(in the rows, 128 means zero)
Each named move below is a turn or a mirror, shown by a few rows before and after it. Which moves, in which order, take the first row of each later pair to the second? The first pair is answered.
bokaz:
[ 66 155 126 171 123  91 144  92 151 142 135 101 121  67  89 114 147 137
 149 144 100  73] => [ 69 155 122 172 133  94 150  97 153 139 128  94 118  72  85 111 138 130
 152 151 105  68]
[120 125 120 151 126 151 137 134 132 145 118 104 119 125 115 123 131 129
 149 129 130 126] => [116 133 120 149 114 151 128 126 130 144 122 106 119 121 120 122 132 133
 149 121 131 128]
[146 145 128 116 104 206 124  98 104 129 133 143 127 125 141 135 112 151
 164  89 157 190] => [161 126 113 125 168 197 171 134 133 111 107 132 116 134 134 148  93 117
 172 119 157 182]
laz:
[150 127 169  97  76  67 136 157 138 154 161 145 180 146 176 110 129 123
  82 141 123 120] => [138 134 141 151 152  79 199 161 173 127 116 121 152 116 122 110 112 103
 132 186 108  89]
[104 137 114 152 124 195 110  91 121 142 104 127 122 121 127 118 131 152
 153 137 136 157] => [106 133 118 145 113 197 101  90 115 147 111 128 128 129 138 119 138 158
 151 129 136 162]
[ 90 158 121 168 103 142 164 111 114 126 150  97  66  84  81 146  85 147
 103 155  92 118] => [ 98 152 146 133  55 133 120 102  95 148 171 118  81 102 113 152  93 163
  75 127  93 136]
[ 74 131 158 166  85 117 138  91 129  84 126 157 162 102 103 151 125 129
  98 119  87 120] => [ 72 131 159 170  89 116 143  88 133  80 118 158 161  99  96 150 121 130
 104 123  85 114]
Tafom:
[100 165 146 119  88 121 101 104  92 137 145 113 128 117 117 113 182 153
 114  89 134  83] => [ 96 167 120 158 148 146 146 114 115 118 101 100 106 100  82 113 166 139
 151 132 130  83]
[111 122 143 127  76 120  91 113 105 149 146 133 148 117 135 137 145 139
 117 100 142 130] => [ 92 136 117 165 118 155 122 107 117 135 114 119 128  93  95 122 131 139
 158 126 140 119]
[ 97 130 120 147 106 194 152 114  96 146 107 147 110 123 114 113 138 150
 164 123 152 155] => [127 107 115 134 164 176 187 152 119 137  96 145 111 150 120 125 119 113
 158 138 152 153]
[128 146 149 104 115 178 104  88 128 165 148 155 154 116 109 161 158 124
 151  98  97 137] => [128 148 133 128 156 187 137 101 140 150 120 144 141 105  86 158 139 113
 177 121  96 135]
roze:
[138 155 127 168  36  76  75 111 130 167 141 116 114 105 148  90 148 122
 111 102 137  84] => [128 161 112 196  97  66 122 119 159 151 116  94  96  90 104  90 130  99
 135 138 124  58]
[133 106 138  79 111 116 128 134 108 140 147 125 117 161 145 131 143 140
 111 111 136 149] => [123 117 143  83 105  86 131 124 123 136 155 112 120 143 136 129 149 137
 109 120 123 118]
[109 120 150 135 137 110 140 132 132 119 147 145 144 142 146 154 143 126
 151 146 130 101] => [111 118 138 136 149 120 143 133 131 116 141 147 139 148 144 159 132 119
 152 150 132 107]
Deti:
[133 128 133 105  89 145 130 142 132 140 113 134 112 128 141 149 129 123
 107 145 122 136] => [132 134 136 113  85 131 137 143 140 139 115 128 108 120 135 149 127 120
  99 143 119 118]
[154 146 142 130 133 156 174 143 169 135 110 122 102 112 129 137 117 132
 163 138  95  86] => [167 137 135 122 132 181 164 149 156 143 106 130 103 125 141 145 112 138
 170 127 107 120]
[127 113 120 146 136 116 127 138 135 125 129 116 122 129 113 136 130 114
 112 157 122 111] => [131 114 113 152 144 141 131 133 130 126 120 118 116 131 115 130 127 113
 125 160 125 122]
[161 103 136 125 126 135 134 129 115 145 118 127 129 136 134 168 128 140
 159 165 128 151] => [167  98 144 118 120 111 136 132 117 150 130 130 136 132 141 171 135 134
 139 162 126 144]

Between the rows of a pair lie two moves.
[ 67 158 106 156 165 146 130 108 140 116 124  91 106  98  75  97 128 157
 175 121 119  96] => [ 75 155 137 112  89 137  71  88 105 143 167 117 127 120 121  96 148 178
 126  79 129 123]
bokaz laz
[114 143 128 130  83 181  96  97  89 153 128 137 129 119 132 111 138 167
 134  98 135 156] => [122 138 115 136 125 203 112 115  90 144 107 136 116 127 128 116 120 157
 149 114 140 173]
Tafom roze
[160 146 105 139 171 142 169 137 129 103 108 132  89 123 142 136  92 114
 163 131 129 133] => [170 136 134  99 118  96 134 143 121 120 150 148 120 145 183 143 115 115
 108 106 135 132]
Tafom roze
[150 147  96 116 167 207 180 170  96  81 101 129  98 112 128 120 141 145
 156 189 150 164] => [143 159 115  93 102 221 136 140  65  99 128 143 112 114 149 114 155 171
 139 157 155 184]
laz Tafom
[162 103 125 105 146 144 122 161 117 126 130 134 124 158 153 140 115 125
 116 119 136 161] => [143 120 113 141 173 130 154 158 146 109 111 113 114 125 115 137 112 112
 142 147 122 119]
roze laz
[142 124 143  99  98  92 103 115 129 143 152 130 146 142 157 128 136 130
  83 113 124 122] => [105 154 119 149  91 153  98  84 113 139 135 120 128 108 121 109 135 163
 132 115 123 134]
Tafom Deti
[ 73 173 126 154 123 111 121 113 127 159 113 113 119  75 125 123 128 151
 125 115 134  99] => [ 87 173 123 146 113 150 111 116 107 166 105 122 121  86 138 122 121 164
 133 108 147 135]
Deti laz
[106 172 135 139 150  68 136 106 163 115 131  72 117 102  71 109 157 130
 126 160 112  31] => [128 151 158  97 125  30 114 120 158 121 158  87 132 128 110 122 163 125
  81 143 117  38]
Tafom Tafom
[119 151 125 133 173 182 147 174 132 143  81 130 100 154 150 188 115  98
 156 159 163 160] => [132 143 151  93 121 153 107 172 115 160 124 147 124 178 188 197 130 110
 116 126 169 171]
Tafom bokaz
[135 110 122 147 180 116 178 145 141 125 122 111 117 132 132 127 115 124
 131 148 134  92] => [152 111 119 129 159 171 145 147 112 136 120 133 114 158 162 125 115 144
 131 122 149 149]
Deti roze
[ 95 141 121 130  87 171  95 109  97 154 128 152 116 107 112 121 141 168
 139 113 133 158] => [107 130 143 107  71 106  88 112 112 151 162 155 130 114 126 126 151 153
 101 107 127 126]
Deti Deti
[170 116 127 136 173  56 170 127 144  94 143 100  97 138 113 136 116 126
 145 129 109 141] => [163 122 132 140 162  44 163 118 147  95 151  99 103 131 109 136 123 123
 134 126 102 132]
Tafom laz
[ 76 145 112 163 142 131 139  85 138 114 116  70 134  89  68 133 150 144
 147 124  86  72] => [143 100 150  69 108  85  97 134 122 139 166 106 176 157 155 164 155 122
  67  87 111 111]
Tafom laz
[100 143 155 127 107  57 122 117 148 134 167 118 145 110 120 123 130 124
 104 133 114  63] => [ 79 166 112 171 134 152 137 100 133 128 122 117 118  86  83 107 115 146
 171 148 122 101]
Tafom Deti
[191 118 126  75 165 178 168 104  77 141  77 151 118 175 124 166 118 127
 152 140 179 182] => [191 111 131  84 195 113 202 116 117 128  81 131 117 170 111 166 117  88
 140 169 162 129]
Deti laz
[162 126 115 103 133 147 134 129 112 140 100 153 126 145 153 134 103 114
 117 126 142 172] => [117 150 119 135  88 154 112  87 107 142 106 143 126 107 128 121 119 145
 137 120 130 153]
roze Tafom
[147 123 134  98 105 166 131 127 120 149 119  88 141 145 114 128  85 130
  60 120 142 142] => [141 122 134  92 104 148 130 128 129 146 127  85 142 146 114 129  95 127
  57 121 138 132]
bokaz roze
[112 152 168 114 105 126 105 108 103 100 108 133 148 127 123  92 156 127
 147 113 133 170] => [107 153 173 115 101 102 107 102 116 100 118 131 150 125 125  93 160 119
 136 116 123 151]
Deti Deti
[ 99 133 100 117 115  50 132 129 128 126 159  97 131 100 121  78 126 122
 109 129  90  52] => [ 83 150  99 127  72 106  94  99  92 133 162 110 130  92 120  70 130 161
 127 106 103  88]
roze bokaz
[119 122 134 148 138 107 141 141 152 115 127 114 130 121 113 111 131 137
 131 128 126 103] => [146 107 143 123 139 107 136 161 146 123 130 128 139 146 139 125 126 127
 118 120 140 135]
roze Tafom
[112 133 130 135 101 148 109 128 113 141 126 143 145 143 132 127 123 132
 148 127 147 135] => [117 123 130 139 137 123 143 146 144 131 115 130 139 143 122 132 115 109
 145 154 138 111]
roze bokaz
[105 136 122 176 172 116 165  99 144 105 107 125 111 100  97 114 132 110
 168 161 124  96] => [137 114 164 103 100  54 111 114 124 129 164 151 147 145 165 128 150 109
  97 116 133 111]
Tafom Tafom
[154 148 101 177 136 154 135  73 130 122 141 130  86  93  97 116 116 134
 135 130 106  84] => [208 115  99 152 180 174 143 113 125 120 126 146  89 130 129 129  99 118
 130 129 121 131]
Deti Tafom
[114 173 133  73  89  80  84 103 104 111 145 152 142 146 100 131 136 108
  98 107 132 110] => [144 153 114  75 175  97 137 150 128  92 111 149 131 169  96 141 103  71
 114 140 138 122]
bokaz roze
[142 135 135 110 101 170  80 142  96 122 166 140 168 152 189 131 132 128
 107 100 136 194] => [ 89 160 116 182 170 120 160 126 165  87 133  87 137  86 110 116 127 100
 147 166  95  92]
roze laz
[ 90 126 140 158 124  91 130  92 150 110 129 130 124 120 111 113 139 143
 141 145 106  61] => [102 129 148 132  79 146  80  87 109 128 138 158 135 145 141 113 141 175
 141 111 132 126]
Deti laz
[140 109 184 105 145  73 163 134  95 160 142 147  97 145 179 119 131 123
 128 145 111 137] => [102 135 180 133 107  89 149  94  86 162 139 141  95 116 157 101 146 153
 145 135 103 120]
Tafom Deti
[148 122 153 104 124  97 130 135 123 131 159 135 146 131 134 128 141  86
  91 112 102 106] => [156 118 132 122 176 135 163 154 132 119 120 133 135 134 116 130 121  77
 126 131 106 122]
laz roze
[157 121 112  80 117 117 108 108 111 146 147 153 150 141 148 141 144  92
  97 113 126 169] => [125 150  79 139 149 166 136  88 121 132 106 136 124 104  95 120 134 108
 152 141 121 156]
Tafom Tafom
[126 136 148 120  86 109  83 104 117 137 151 144 138 117 127 115 132 135
  98 100 147 111] => [118 145 126 149 118 175  98 100 107 134 117 142 121 109 108 105 120 148
 145 111 158 139]
Tafom Deti
[ 58 155 138 152 155 114 162  77 132 104  87 112 122  70  31 110 127 125
 172 176 119  46] => [ 47 166 137 154 121 157 131  55 103 111  91 128 122  62  33 105 132 158
 181 156 126  74]
laz Tafom
